Rows are one point carried round by a steady rotation, each followed by how many steps it has turned.
The counts run from 0 to 542.
[39 24 9 -3 -25 -10 -8 20 11 12 6 -5 10 9 -7 9 -9 -2 -11 -6 21 27 -20 16 12 19 -9 -16 21 17 2 -32 -23 -14 -24 9 18 -23 -9 3 13 27 -1 -6 11 -36 12 9 6 11 3 -38 -9 -8 -20 3 6 4 21 -7 -13 7 18] | 129
[35 10 9 34 -42 -5 -6 -13 4 -31 -4 -2 8 1 -2 -1 -2 6 3 -28 -11 11 -5 24 13 10 20 -4 47 -15 11 -29 -16 19 21 -7 9 -8 -14 18 6 15 -1 6 1 -22 12 -6 8 -8 -11 -10 10 6 -10 -3 -1 3 23 -5 -13 -12 8] | 41
[33 11 13 7 -5 -3 16 8 7 24 -17 -2 2 4 -12 0 -9 -1 -9 -13 25 6 -6 -4 5 6 14 -20 19 0 9 -25 -7 -18 -13 10 7 -22 -21 -2 27 35 -16 -15 23 -26 13 15 12 -8 18 -26 3 -3 -36 23 14 7 23 -25 -16 6 6] | 468
[13 9 21 43 -31 -5 -23 -10 -8 6 2 -13 7 8 -14 -3 14 3 6 -26 31 32 -14 -16 23 6 -2 19 28 -6 -15 -13 -25 9 5 -4 2 -4 -17 4 8 9 15 23 -4 -37 7 14 -7 -15 7 -21 -2 -3 18 11 -7 4 24 4 -6 13 12] | 49
[1 -3 -3 17 -17 0 -4 -7 11 -7 -15 1 -5 6 -12 -2 -1 -5 35 -7 14 6 2 -11 25 -12 -2 -9 29 1 28 -1 -21 -22 -4 4 2 -2 -8 -7 -21 24 18 -16 14 -40 -7 15 8 -22 0 -32 37 2 7 -7 7 13 5 7 -47 23 8] | 432
[-1 8 14 11 -38 21 -8 -1 4 -11 6 -8 -18 6 -8 1 1 4 7 -12 2 16 -17 7 13 -5 -12 -15 24 1 23 -9 17 2 2 -23 13 -6 -34 24 -13 21 -9 -21 -5 -16 0 20 23 -8 -22 -17 16 26 -1 8 13 11 36 -4 -29 0 -23] | 491
[3 19 12 37 -35 6 -11 -7 7 -12 -3 15 14 -16 -8 12 -7 -11 -12 -8 -1 38 1 13 15 -11 32 1 35 -19 17 -2 1 12 24 14 14 -3 -15 0 5 11 11 11 -1 -17 -19 1 3 -5 6 -20 0 17 -10 -2 10 7 52 6 -25 9 -11] | 106
[35 2 24 32 -27 7 -12 1 -1 4 0 -6 -5 6 -15 -19 12 18 7 -37 14 3 -18 -3 1 15 -28 -7 30 4 5 -27 -23 -3 -20 -19 -2 -5 -8 1 9 17 12 5 -1 -33 31 14 -2 -4 10 -15 15 -1 8 19 -5 13 11 -13 6 5 21] | 257
[23 14 -21 -11 -37 20 -6 -18 16 -1 1 0 -23 19 -2 5 3 20 -12 0 22 22 -29 5 14 13 -17 -22 32 4 15 -27 -9 7 -18 -5 11 3 -7 0 -10 19 2 -3 13 -20 -7 28 13 15 7 -35 -10 14 -9 9 10 0 29 -25 -13 8 3] | 541
[-2 6 11 26 -22 4 -10 -1 1 4 -7 -4 2 -3 -15 3 20 0 16 -14 29 7 10 -13 14 -12 9 -30 26 -25 10 14 -8 -32 11 6 21 5 -22 3 25 16 7 -17 15 -22 14 6 5 -32 16 -3 30 21 -18 7 -8 3 28 -2 -36 10 -4] | 225
[34 21 2 17 -31 11 -15 30 -14 -6 -15 15 1 23 -25 -21 -15 17 -16 -19 15 11 -12 12 8 30 10 -27 23 3 6 -22 -1 12 10 -6 4 0 -26 -3 16 9 11 -10 9 -10 26 20 7 -19 3 -1 17 -7 -14 16 -16 -2 21 -10 3 17 15] | 119
[-11 -9 -3 26 -30 14 -3 -3 19 15 3 -5 -5 3 0 7 8 -4 -11 -12 11 27 1 6 -20 -26 -11 -3 21 6 26 -11 -3 7 -22 9 3 -16 -16 18 -12 23 -2 5 11 -33 -16 -9 30 9 -3 -17 0 21 5 14 21 -13 41 -2 -41 15 -11] | 484
[24 7 17 15 -22 3 -7 12 -19 7 -25 21 7 1 -33 -11 -28 2 -18 -12 -1 31 -14 17 21 30 34 -20 29 0 -1 -12 0 10 6 -13 -1 -21 -27 4 4 20 -12 -5 0 -1 14 9 17 -16 5 -12 17 3 -8 27 -21 1 19 1 0 15 -4] | 117
[8 22 6 -1 -22 4 -13 26 10 18 -3 13 9 6 -3 8 -16 -11 -27 -2 30 21 -9 11 9 1 -1 -27 12 3 6 -15 0 -11 2 14 22 -10 -23 -13 16 8 7 -1 16 -19 -1 14 6 -8 8 -33 -11 9 -22 -2 12 -5 55 -12 -29 19 6] | 403
[29 21 15 24 -41 23 1 -2 7 -31 -14 -1 0 8 2 -14 7 14 18 -2 5 19 0 24 24 5 -3 5 27 12 22 -24 -13 13 12 11 -7 -10 -15 6 -13 -2 9 11 -4 -39 -10 23 19 2 -14 -26 19 0 23 -7 17 19 15 6 -17 13 9] | 377
[13 23 4 27 -18 -6 -19 23 22 3 15 -10 -4 -5 -10 -2 -1 -6 18 -28 22 14 1 -11 -15 -3 -5 -32 12 -14 15 10 -11 -17 -16 -12 25 -16 -12 13 15 29 18 -27 7 -30 15 12 11 -9 2 -15 38 2 -10 15 13 -11 31 -5 -32 10 0] | 16
[26 -5 4 15 -7 -6 -6 -3 13 1 -8 18 -8 9 -3 -10 -29 -5 -10 -37 15 2 -21 5 8 13 -5 -11 37 -3 16 -21 -32 7 -6 -11 3 -13 -4 -20 4 22 20 13 20 -22 10 18 -8 -5 4 -38 9 -12 -13 12 11 -3 32 -23 -13 11 27] | 261
[-6 -5 16 35 -34 10 8 -3 -14 -9 -7 24 4 13 -13 0 -5 15 -20 -20 -5 28 6 32 18 7 4 -10 24 -3 8 -18 -17 34 7 0 -10 -7 -15 -21 -12 4 5 14 -2 -24 4 -16 16 -24 -12 -8 21 11 -1 -2 -37 -18 36 0 -8 29 14] | 447
[37 29 21 31 -40 13 17 -13 3 -24 -8 -2 1 4 -5 -1 26 13 9 3 30 23 4 9 40 12 18 -18 8 -5 1 -9 -5 -2 18 0 8 -14 -15 13 17 -1 -14 -3 -6 -28 0 11 22 -13 1 -9 29 2 2 3 -8 17 23 2 -14 8 -1] | 169
[22 16 29 41 -31 -24 -10 -1 -2 6 1 -1 27 -2 -26 12 8 6 5 -21 2 27 7 14 2 14 29 0 24 -13 -9 -8 -17 0 -10 15 13 -10 -7 10 18 26 4 -4 -7 -40 16 -17 8 -7 10 -9 12 7 -24 3 -7 3 18 8 -15 10 8] | 177
[1 -6 15 7 -9 -4 -11 4 5 22 3 -6 10 8 3 11 -5 -10 -4 -24 13 13 -8 8 17 -12 -20 0 35 5 2 -26 -26 -9 -14 10 18 -8 -18 -19 2 27 16 18 8 -36 5 3 -2 -11 6 -50 -4 14 -14 -11 12 5 39 -21 -31 4 13] | 266
[13 21 7 29 -31 -9 -29 30 2 9 -10 11 29 13 -27 -13 -21 -5 -5 -23 10 23 -8 6 -1 7 11 -5 24 2 15 -14 -9 5 -2 10 7 5 -12 1 8 26 39 -6 2 -31 15 9 -6 -1 0 -19 15 -17 -11 5 15 -5 28 12 -16 19 16] | 184
[17 -16 36 40 5 1 0 -10 -4 9 -12 7 7 -9 -16 -13 -11 -19 -2 -33 0 30 0 7 9 12 24 -2 29 -6 1 -6 -26 1 9 -12 -2 -21 -17 -8 13 28 -2 10 15 -12 19 22 2 -26 13 -19 28 -2 10 27 -3 6 28 -10 -11 13 7] | 390
[12 -2 -9 16 -42 22 7 -2 12 -21 -23 22 -3 16 -10 -10 2 9 -7 2 -3 0 -6 22 19 -2 4 -30 35 -3 42 -13 -6 -8 1 4 -10 4 -17 7 -14 12 12 -7 13 -23 -24 -2 21 -8 -17 -13 16 18 -6 -6 3 0 27 16 -28 15 3] | 30
[25 8 36 56 -25 1 -14 19 11 -7 -2 8 9 -13 -20 -2 -1 -4 12 -25 -15 16 15 26 -14 8 12 2 23 -7 30 -4 -20 -2 -22 1 3 -21 -10 5 0 6 13 1 0 -29 -1 -1 14 0 6 -19 31 10 5 -2 13 11 27 4 -19 11 12] | 313
[15 -11 14 28 -10 13 -17 18 13 19 -12 2 7 3 3 -6 1 -7 9 -21 14 13 4 7 -1 -5 -33 -3 26 13 8 -14 -43 -25 -18 17 -4 -19 -14 -4 2 22 9 20 21 -37 7 7 -1 -13 7 -35 3 2 19 9 5 0 25 5 -21 15 21] | 264
[5 -6 3 46 -13 -8 5 -25 8 -3 11 5 -5 -20 -1 24 8 -14 10 -7 11 26 14 6 16 -10 15 -9 35 -12 0 12 -33 -1 -6 -5 17 -19 2 -9 -7 7 -1 23 11 -37 -8 -8 0 -16 3 -29 20 25 -4 -8 -13 3 21 -4 -28 20 5] | 99
[20 -3 13 35 -10 -8 -9 -7 -7 -3 -7 -2 13 -4 -10 -4 -8 -12 12 -21 -2 23 2 21 6 9 31 9 45 -4 -10 -12 -31 5 17 9 -7 -30 -18 -1 -18 17 -6 19 11 -24 10 11 8 -14 0 -20 19 3 12 13 -12 1 4 10 -13 15 20] | 45
[13 -9 -6 13 -21 3 -3 -11 28 21 -7 -5 -11 -1 -15 -5 1 15 0 -20 18 21 -12 2 -3 5 13 -20 17 -24 -4 11 -15 4 -26 -10 1 -9 5 14 14 46 6 -25 10 -18 25 -2 7 -7 9 0 24 9 -8 45 -11 -35 20 3 -8 20 -4] | 12
[-4 -13 7 13 -9 20 -7 -23 19 22 1 -2 -11 5 6 4 10 5 -9 -18 21 30 -17 -4 31 -10 -21 -2 29 -9 0 -9 -22 4 -13 7 12 12 3 -23 4 13 17 18 9 -25 -3 20 -9 -4 20 -41 -2 19 8 10 8 -10 49 -19 -19 21 10] | 268
[-6 -5 3 5 -17 -5 -12 13 -4 36 -21 16 5 9 -36 3 -28 0 -16 -15 0 27 -19 -4 4 5 12 -10 29 9 12 -20 -5 -7 -21 0 -5 3 -22 -16 -11 23 15 -2 7 -22 -8 8 4 -5 6 -46 5 9 -21 14 4 3 22 2 -22 28 3] | 189
[9 14 4 27 -29 -3 -16 5 4 0 0 21 4 -12 -17 13 -3 -2 -6 7 11 22 6 14 29 3 11 -39 27 -17 6 25 -18 -17 -11 -8 13 -7 2 5 11 19 11 -15 13 -26 2 -10 1 -17 1 -8 21 17 -14 8 -33 -21 22 13 -18 20 2] | 231
[27 -2 -7 18 -21 6 12 -13 13 0 -38 15 16 8 -24 2 7 18 9 1 7 5 6 2 27 -6 24 -21 33 -12 22 -7 -13 -17 -19 25 -16 -1 10 -3 9 32 6 -18 20 -42 -3 -6 16 -9 14 -10 23 8 -26 1 -2 1 1 11 -31 18 0] | 303
[7 8 19 22 -50 15 -28 11 -5 -2 1 3 -2 6 -16 -16 -2 7 -8 -26 3 24 -24 0 10 13 -23 1 31 5 10 -26 -4 18 5 -12 1 11 -26 0 -8 -2 28 17 -9 -19 -6 21 0 1 -6 -24 -1 6 15 8 2 11 39 -3 -5 11 4] | 322
[16 1 -15 10 -32 21 4 -1 13 -16 -25 28 -9 -6 -6 4 -9 0 -10 7 -9 12 -6 15 25 -8 14 -32 44 -8 38 -4 -9 -14 -2 -2 -1 7 -13 4 -15 11 9 -13 19 -12 -31 5 18 2 -3 -18 16 30 -2 3 6 -1 18 13 -27 12 -5] | 29
[25 11 -12 3 -30 23 -6 8 30 -12 -10 -5 -9 23 -15 -9 7 22 12 -10 8 5 -3 26 -13 15 11 -43 21 -12 15 -14 -10 11 -10 8 5 -11 -5 10 -1 18 -3 -23 20 -3 27 22 24 -2 11 7 36 16 6 23 3 -24 21 -13 -16 16 2] | 416
[19 22 2 16 -37 -14 -16 -1 18 -11 19 -19 -11 0 -9 3 -3 0 30 -20 19 19 -13 -5 6 2 -14 -14 24 2 14 -10 -22 -7 -6 -17 21 -14 -11 24 -6 34 15 -20 -4 -38 12 18 5 -2 -20 -28 28 -3 0 8 12 2 9 3 -29 1 1] | 426
[17 -13 9 21 -10 11 -10 1 15 14 -13 6 3 10 1 -20 -2 -2 12 -25 18 3 2 2 3 2 -33 -9 28 7 12 -15 -46 -15 -13 10 -10 -15 -1 -12 2 18 19 16 23 -30 9 15 -4 -12 9 -30 22 -6 24 15 1 -9 26 -5 -14 18 33] | 263
[18 14 -3 -7 -25 17 12 -3 18 10 -2 2 -17 8 -16 6 -15 7 -8 1 10 25 -6 32 8 20 24 -28 9 6 11 -19 1 14 -16 -5 7 -25 -16 14 -5 30 -24 -25 18 -7 5 14 36 3 -4 -13 24 11 -11 27 8 -15 23 -16 -17 11 -6] | 414
